One hidden rule gives every row of this table a label. Here are some rows, each with its label.
tensor([-16, -33, 27, 18, -22, -12, -56, -4]) 1
tensor([28, 6, -22, 1, -67, 93, -6, -19]) 3
tensor([12, 27, 2, 0, -67, -28, -19, -6]) 1
tensor([-91, 1, 35, -11, 10, -8, 1, 66]) 1
tensor([-22, 28, 35, -39, -32, -28, 17, 16]) 1
tensor([-22, -27, 33, -44, 75, -15, -40, 44]) 2
tensor([-24, -49, 20, 5, 46, -14, -88, 48]) 2
tensor([-44, 26, 28, 17, -48, 5, -45, 40]) 1
tensor([-33, 12, 14, 39, 56, 10, 42, 17]) 2
tensor([40, -43, -65, 9, 56, -26, 67, -44]) 2
tensor([-30, 16, 23, -28, 8, 10, 0, 65]) 1
tensor([-82, 33, 44, -20, -14, -22, 8, 40]) 1
tensor([-39, -23, 83, -21, 19, -49, -24, 30]) 1
tensor([53, 5, -53, 6, 20, 60, -34, -15]) 3
tensor([-22, 24, -59, -19, 36, -48, -4, 17]) 2
tensor([44, -35, -39, 65, 10, -1, 30, -60]) 2
tensor([18, 33, 3, 33, -40, 35, -47, 15]) 3
tensor([27, 14, 2, 35, 51, -30, 20, -46]) 2
tensor([-6, 6, -51, -5, 50, 79, -42, 15]) 3
tensor([-59, 30, -14, -15, 23, -8, -36, 53]) 2
tensor([-36, -9, 28, 32, 15, -3, 88, -5]) 1
tensor([-6, 13, -38, -26, 76, -21, -31, 26]) 2
tensor([-47, 25, -22, -39, 61, -5, 7, 68]) 2
tensor([23, 3, -48, 0, 18, -12, -9, 0]) 2
tensor([-82, 20, 28, -60, -4, 17, 31, 70]) 1
tensor([12, -24, -11, -56, 28, -107, 69, -29]) 2
tensor([-44, 15, 11, -30, -30, -24, 9, 13]) 1
tensor([-65, -29, 46, -12, 28, -28, -27, 13]) 1
tensor([-25, -65, 35, -18, 38, -34, 19, 13]) 2
tensor([36, 7, 0, 50, -16, 6, 46, -42]) 3
tensor([31, -44, -69, 53, 80, -15, 50, -25]) 2
tensor([-41, 16, -7, -15, -14, -60, 27, 4]) 1
Which label does each new row get?
tensor([-37, 6, 19, -11, -31, 19, 49, -7]) -> 1
tensor([45, -25, -20, -3, -22, -13, -1, -15]) -> 3
